In the rows, zero is written as 128.
One turn moves each row of this set onto another row. After a few examples, where does it send each row asked below?
z_897: [114  95 156 146 166 131 158 101 126  97 125 107 105 124 139 174 147 132
 123 113 136 113 168 128 130 152 126 175 105 159  97 114 132 124 166 141
 135 135 118 111 148 125 143 143 110 138 138 111 141 157 123]
z_245: [113 100 188 124 142 127 163 131 117  91 133 134 106 133 145 140 124 143
 111 145 107 124 126 106 100 171 122 133  89 139 119 127 143 135 154 133
 136 137 151 127 140 157 129 119 130 126 132 138 107 143 128]
z_282: [157  99 145 127 155 129 143 111 108 118 141 128 102 146 145 141 107 131
 118 109 127 124 121 112 123 135 110 142 112 142  85 112 127 109 139 133
 152 140 158 128 143 145 127 130 122 106 136 123 124 139 142]
z_673: [140 118 149 117 138 130 149  98 146 119 121 141 106 134 157 146 138 124
 104 113 133 115 138 104 139 143 111 175  99 159 129 111 133 142 158 141
 147 135 146 113 146 130 160 130 142 115 132 128 123 127 129]
z_930: [123  96 163 140 165 138 140 130 142 114 144 101 103 120 140 182 126 116
 127 124 145 117 137  99 131 162 145 136 105 155 119 117 120 131 167 143
 127 105 130 119 138 107 138 124 148 102 152 115 104 144 146]
z_950: [120 120 168 156 156 120 131 110 124  72 138 116 127 131 137 153 134 108
 110 136 119 115 121 112 116 149 114 140 140 147 109 101 137 107 159 101
 135 127 144 124 157 106 136 142 147 137 138 141 115 145 122]
z_407: [106 110 149 147 169 107 127  91 127  67 154 133 124 141 129 141 137 124
 119 123 118 117 132 140 130 152 130 144 105 135 110 118 120 111 149 109
 147 124 149 134 154 105 137 127 129 128 126 121 100 146 134]
z_217: [117 138 173 132 153 136 109  98 124  76 131 126  99 140 120 151 136 112
 103 137 131 111 135 129 114 146 122 168 114 134 124  94 118 132 159 128
 145 122 143 119 134 117 149 135 128 135 135 127  98 127 133]
z_180: [133  83 150 143 171 142 150 100 108  91 129 128 109 128 128 151 113 117
  86 143 133 134 141 112 148 155 112 150  84 139  90 108 120 149 166 156
 144 121 111 138 146 121 139 120 111 132 137 119 129 132 150]
z_758: [125 118 151 117 151 112 141 119 147 106 139 106 115 136 152 147 143 138
 104 134 151 121 151 105 102 173 150 160  84 169 128 112 118 130 149 129
 144 156 142 132 162 123 137 118 143 130 139 124 121 123 133]
z_808: [124  90 154 158 157 103 145 123 136 101 152 124 135 126 127 145 120 132
 113 126 145 124 143 113 132 163 122 137  81 153 131 108 122 129 191 134
 114 132 123 130 156 139 138 128 132 137 144 134 150 154 109]
z_699: [125 101 153 139 160 118 135 142 127  96 137 127 128 129 159 163 129 141
 109 154 147 146 129 122 128 154 122 143 129 157 117 132 124 124 147 128
 159 161 127 117 144 118 131 122 150 142 131 112 131 160 137]
z_270: [142 114 157 122 167 131 148 129 130  86 162 118  85 135 132 156 125 146
  88 151 116 120 135 123 104 149 110 149  86 147 126 126 139 131 193 147
 139 119 140 118 154 140 141 125 131 104 130 113 120 153 123]
z_573: [117  92 145 122 163 133 134  99 135 101 119 116 121 123 122 134 119 136
 113 150 147 108 155  97 134 139 153 167 106 130 121 114 124 140 158 132
 149 145 152 147 154 149 124 131 132 103 141 108 138 125 121]
z_558: [110  93 170 128 158 133 161 114 119 100 126 128 119 113 148 163 114 119
  95 130 131 104  90 105 113 156 139 153  99 146 125 110 124 123 146 134
 136 123 117 131 134 132 134 128 148 108 160 125 139 145 152]
z_603: [127  94 163 123 174 123 131 140 129  99 146 137  94 116 138 166 117 121
  89 154 147 110 129 113 144 142 105 166 126 161  96 123 125 128 154 133
 136 130 152 110 151 107 126 115 120 114 127 112 134 150 121]
z_440: [129  96 176 145 163 146 131 108 126  85 125 102  97 122 155 169 125 137
 123 156 132 142 135 100 135 150 103 158 103 135 136 138 124 126 160 148
 130 128 153 115 163 154 137 129 118 140 133 143 129 134 134]
z_740: [120  82 141 137 163 134 148 116 143  90 144 125 110 129 155 159 115 155
 114 154 133 110 155 126 147 157 124 163 122 126 116 110 126 133 146 119
 130 134 147 113 141 126 142 107 129 135 148 144 142 115 114]
z_690: [120 120 157 158 139 121 113  96 116  94 153 124  97 139 128 154 147 129
  98 141 120 114 130 125 120 153 114 145  99 137 115 106 141 113 163 136
 118 119 143 151 154 112 132 147 132 137 130 118  91 147 136]
z_858: [115  90 143 137 171 133 121 104 128 119 141 105 116 125 137 150 104 146
 111 112 110 132 143 119 108 152 132 127 117 153 100 131 127 117 155 152
 129 145 141 135 140 113 152 114 127 100 122 118 117 134 126]
z_220: [123  99 151 113 156 122 134 132 113 107 130 120 117 124 140 134 127 119
 115 143 124 137 137 103 119 138 104 164 126 122 104  94 144 128 178 159
 137 150 117 122 161 141 138 132 120 143 159 126 130 138 134]
z_95: [125  97 157 162 152 144 165 116 160  93 142 109 119 131 142 167 112 129
 118 151 160 123 136  97 111 138 116 147 111 140 115  99 159 114 162 149
 128 127 133 122 157 149 128 118 134 116 137 129 118 155 156]
z_817: [131 101 167 126 142 126 144 110 129  66 135 109 133 134 131 137 132 119
 125 123 135 131 136 113 125 155 138 136 107 134 101 111 133 123 147 154
 135 137 109 111 160 148 157 102 129 114 130 128 149 126 115]
z_345: [140  88 150 142 169 119 158 105 117  98 124 114 114 132 144 151 122 161
 116 134 156 131 124 110 123 144 135 146 102 130 109 101 142 116 155 137
 116 123 157 147 164 129 155 124 112 112 156  89 126 147 139]
z_810: [115 129 155 134 158 112 126 108 129  77 132 130 118 135 133 152 127 101
 102 127 146 116 104 113 135 155 133 141 121 135 118  79 140 122 168 126
 147 115 139 155 146 122 134 132 140 122 122 126 104 128 127]

z_950 goes to z_810
z_345 goes to z_740
Now find these:
z_220 goes to z_180
z_858 goes to z_699
z_930 goes to z_758

One turn moves each row of this set onto another row. After a few examples, where does it send each row asked below?
z_734: [123 114 158 120 170  97 151 130 109 152 101 128 107 143 158 117 146 125
 141 121 143 129]
z_778: [123 133 139 145 133 142 130 137 126 160 103 122  87 139 133 103 145 108
 107 138 112 142]
z_142: [123 135 139 146 131 140 128 136 122 158 105 122  87 142 133 107 145 108
 106 138 112 142]
z_240: [116 140 126 127 139 123 132 154 128 152  99 129 138 142 127 105 123 137
 128 131 156 120]
z_327: [130 133 141 130 154 127 107 118 109 179  98 122  77 140 121 111 123 107
 155 123 138 147]
z_959: [125 132 127 114 151 104 133 159 127 147 103 134 123 118 136 113 129 131
 127 121 159 110]
z_40: [115 140 126 125 143 123 130 151 129 147  95 127 138 144 129 105 121 136
 131 129 154 113]
z_481: [151 140 152 137 130 142 133 146 107 161  95 148 116 116 153 100 146 113
 133 123 127 144]
z_21: [119 134 126 128 143 124 135 159 135 150  98 129 136 135 129  95 125 136
 132 130 155 119]
z_532: [116 137 126 123 146 126 130 153 133 146  94 127 136 139 132  99 121 133
 133 128 153 111]
z_169: [131 130 143 135 149 123 114 123 111 185 106 125  79 137 117 109 125 110
 152 124 142 158]
z_707: [124 132 139 143 136 144 128 137 126 157 101 121  86 138 137 101 146 107
 110 138 110 139]
z_923: [122 116 158 125 162  94 155 134 107 158 108 130 112 145 151 121 146 129
 136 123 147 141]
z_141: [129 130 127 113 144 102 119 125 112 166 110 126  87 140 125  92 133 104
 148 119 131 171]
z_457: [118 133 126 124 146 126 132 157 135 147  95 125 135 134 131  96 123 134
 134 129 152 114]
z_768: [126 130 128 117 149 103 135 161 127 149 105 135 123 119 134 114 129 132
 125 123 160 114]
z_368: [143 150 150 132 135 144 124 134 100 152  87 144 115 127 158 112 141 108
 134 120 122 127]
z_294: [127 134 125 106 151 106 114 120 111 158 102 123  85 142 131  92 132 100
 152 116 126 157]
z_218: [123 140 125 109 147 104 113 117 107 159 103 122  87 147 129 101 129 102
 148 116 129 158]
z_56: [125 137 126 115 142 100 118 123 106 165 110 125  89 146 123  99 132 105
 144 120 131 171]
z_921: [125 112 159 121 168  98 154 134 112 155 103 129 108 140 155 114 146 126
 140 124 144 135]
z_380: [129 129 126 110 148 105 117 125 112 161 106 123  84 138 129  88 133 101
 151 116 129 165]
z_455: [118 135 126 128 140 123 133 158 133 152 102 129 137 138 126 100 123 136
 129 131 156 123]
z_953: [121 119 156 121 168  97 151 127 105 151 102 127 110 148 155 123 143 126
 139 121 142 130]
z_495: [149 142 152 133 135 146 127 141 105 154  89 145 113 118 159 102 144 109
 136 121 123 133]
z_328: [122 140 124 112 143 101 115 117 104 162 108 124  89 149 125 103 130 103
 146 118 129 165]
z_982: [121 137 139 142 135 142 125 132 122 156 100 121  88 145 136 109 143 107
 108 138 109 134]
z_516: [124 134 129 114 152 105 131 155 125 145 101 134 123 121 137 116 126 130
 127 121 158 107]
z_578: [123 136 127 116 149 102 132 155 123 145 102 134 124 125 134 121 126 132
 124 120 159 108]
z_819: [124 134 127 119 147 102 135 160 125 150 107 137 126 122 131 118 129 133
 124 123 161 116]
z_824: [127 135 141 130 150 124 107 117 108 180 101 124  78 143 119 114 124 108
 153 124 140 150]
z_510: [121 137 139 143 133 143 126 134 120 157 102 121  89 146 133 109 144 108
 106 138 111 138]
z_427: [129 135 143 134 147 123 111 120 107 184 104 124  81 142 116 114 124 110
 152 124 142 157]
z_676: [132 128 142 130 155 128 109 121 113 181 100 123  76 135 121 105 125 106
 157 123 139 149]
z_485: [134 128 143 132 152 125 112 122 113 183 103 124  77 134 119 104 127 109
 155 125 140 155]
z_903: [147 145 151 141 124 139 133 145 101 165 100 149 120 123 148 108 145 115
 126 124 131 150]
z_733: [140 155 149 136 128 140 124 133  95 156  92 145 120 133 154 121 139 113
 128 121 125 134]
z_559: [126 112 159 124 165  95 156 136 110 158 107 130 110 141 152 115 149 128
 138 123 147 140]
z_867: [122 119 157 123 163  94 151 129 104 156 105 131 113 150 153 125 144 128
 134 122 146 135]
z_260: [123 136 128 117 147 102 132 157 123 149 105 135 127 125 132 121 128 133
 123 122 160 112]
z_317: [142 152 151 140 122 138 129 138  95 162  99 146 122 132 148 119 142 116
 124 123 129 145]
z_785: [123 133 138 142 137 145 126 134 124 155  99 120  85 141 137 103 144 105
 110 137 109 135]

z_260 goes to z_578
z_867 goes to z_953
z_380 goes to z_141
Now find these:
z_707 goes to z_778
z_240 goes to z_40
z_427 goes to z_824
z_481 goes to z_903

One turn moves each row of this set onto another row. After a few examples, where does it send each row asked below?
z_195: [130 100 145 119 148 117 133 117 105 167 122 116 129 146]
z_820: [137 101 146 130 131 135 128 142 108 139 130 130 122 107]
z_681: [126  79 143 129 133 113 132 143 113 165  98 126 134 150]
z_421: [145 106 160 117  93 109 130 118 112 129 117 130 140 150]
z_776: [121  84 136 150 139 129 136 124 137 135 106 113 145 153]
z_443: [119  80 153 119 137 111 137 121 141 138 113 109 120 139]
z_853: [133 114 149 137 123 114 133 125 136 154 126 126 168 114]
z_472: [121 102 138 109 130 131 125 129 130 154 133 114 118 142]
z_237: [140 109 158 108 101 126 151 115 112 131 126 114 149 125]
z_547: [138 107 164 136 138 126 122 121 109 149 123 133 126 108]
z_620: [131 105 171 141 131 132 124 109 108 147 107 142 145 120]
z_642: [143 120 142 113 136 108 142 127 148 145 130 121 143 124]
z_341: [141 108 144 131 130 126 128 108  96 145 103 130 127 161]
z_980: [120  83 144 128 125 151 148 121 124 126 113 130 152 118]
z_143: [135 101 143 138 131 132 132  95 130 124 102 120 126 154]
z_628: [129  84 136 129 129 144 143 145 110 132 125 127 139 112]
z_639: [143  85 156 124 108 110 150 102 137 137 110 107 137 130]
z_577: [123  95 160 133 119 148 135 107 119 131 103 142 152 124]
z_233: [125  92 138 134 145 107 136 131 110 137 100 138 149 158]
z_227: [166  98 140 146 107 125 137 136 114 140 106 120 144 120]
z_53: [141 108 156 125 130  96 136 135 109 148 125 128 163 144]
z_183: [136 105 134 108 119 128 122 124 126 149  99 142 114 148]
z_266: [154 114 140 141 110 124 126 125 143 141 118 127 143 111]
z_683: [147 117 123 124 103 124 139 142 138 145 107 136 135 132]
z_449: [116  93 130 133 120 136 123 148 130 144 118 123 135 156]
z_764: [131  99 138 114 155 111 139 103 138 143 108 128 129 137]
z_305: [156  90 153 129 115 122 158 121 109 138 115 104 148 118]
z_873: [127 116 155 120 104 121 139 129 110 147 126 131 169 130]
z_254: [144  84 134 142 112 112 154 134 125 157  95 120 152 134]
z_937: [121 100 144 119 115 120 124 129 126 116 108 135 120 157]

z_53 goes to z_421
z_227 goes to z_266
z_183 goes to z_764
Now find these:
z_628 goes to z_820
z_143 goes to z_776

One turn moves each row of this set onto another row. After a few examples, where does it send each row asked below?
z_750: [144 122 141 106 113 130 135 113 143 147 108 135 120 118 118]
z_337: [128 118 119 139 127 123 125 135 139 107 146 100 113 123 119]
z_468: [136 106 133 144 130 129 125 143 144 118 142 100 124 132 114]
z_869: [137 126 135 133 111 154 126 125 127 110 110 151 143 123 137]
z_717: [140 119 146 106 112 127 144 110 144 140 117 138 124 120 122]
z_727: [132 136 139 128 115 152 133 125 115 116 108 152 140 129 132]
z_310: [139 130 150 112 113 129 141 112 137 146 114 142 120 130 124]
z_38: [116 141 132 109 125 131 147 122 101 127 121 141 138 116 124]
z_503: [131 113 127 141 142 119 125 138 136 116 144  96 121 129 116]
z_563: [115 135 125 107 130 122 143 122 106 131 128 135 142 108 127]
z_150: [133 115 128 141 136 127 123 141 141 116 145  99 123 133 108]
z_445: [129 135 132 136 115 153 128 125 132 107 109 153 146 128 126]
z_657: [134 143 144 129 134 125 122 128 119 158 116 142 136 133 137]
z_757: [135 142 142 136 135 119 119 129 122 155 117 143 144 127 138]
z_587: [138 133 134 128 138 127 109 131 121 159 111 137 140 121 135]
z_555: [136 127 131 128 115 157 122 127 121 113 101 146 142 119 128]
z_646: [122 117 119 136 116 128 125 141 135 109 147 102 117 122 117]
z_376: [129 122 119 147 132 126 116 141 136 107 144 104 118 128 124]
z_340: [128 122 117 142 125 128 120 142 139 109 148 103 117 125 114]
z_925: [130 109 131 141 137 122 126 144 137 123 144  96 126 129 113]
z_280: [141 128 150 113 110 124 144 111 142 139 116 140 124 122 120]
z_725: [109 141 124 109 131 121 144 122 114 126 127 137 144 114 115]
z_67: [127 124 117 142 126 128 119 143 138 108 148 102 117 126 116]
z_465: [138 110 130 145 134 128 124 137 143 109 139 101 119 133 116]
z_5: [135 114 127 142 136 128 123 142 142 117 143 100 123 133 109]
z_826: [123 119 117 146 122 130 115 146 133 110 146 103 121 124 123]
z_771: [116 141 130 111 127 121 147 121 105 128 124 137 141 110 121]
z_489: [135 134 140 136 111 148 131 125 123 111 108 153 145 124 132]
z_815: [136 135 139 134 139 122 115 131 123 154 119 143 147 126 141]
z_667: [135 129 144 110 115 124 141 111 153 140 118 140 125 127 114]
z_837: [118 132 121 103 131 130 138 124 104 129 116 132 140 105 120]
z_412: [129 143 137 136 139 120 114 131 132 154 121 143 146 133 130]

z_815 goes to z_869
z_340 goes to z_150
Now find these:
z_837 goes to z_587
z_667 goes to z_725
z_337 goes to z_503
z_727 goes to z_310
z_757 goes to z_489
z_925 goes to z_826

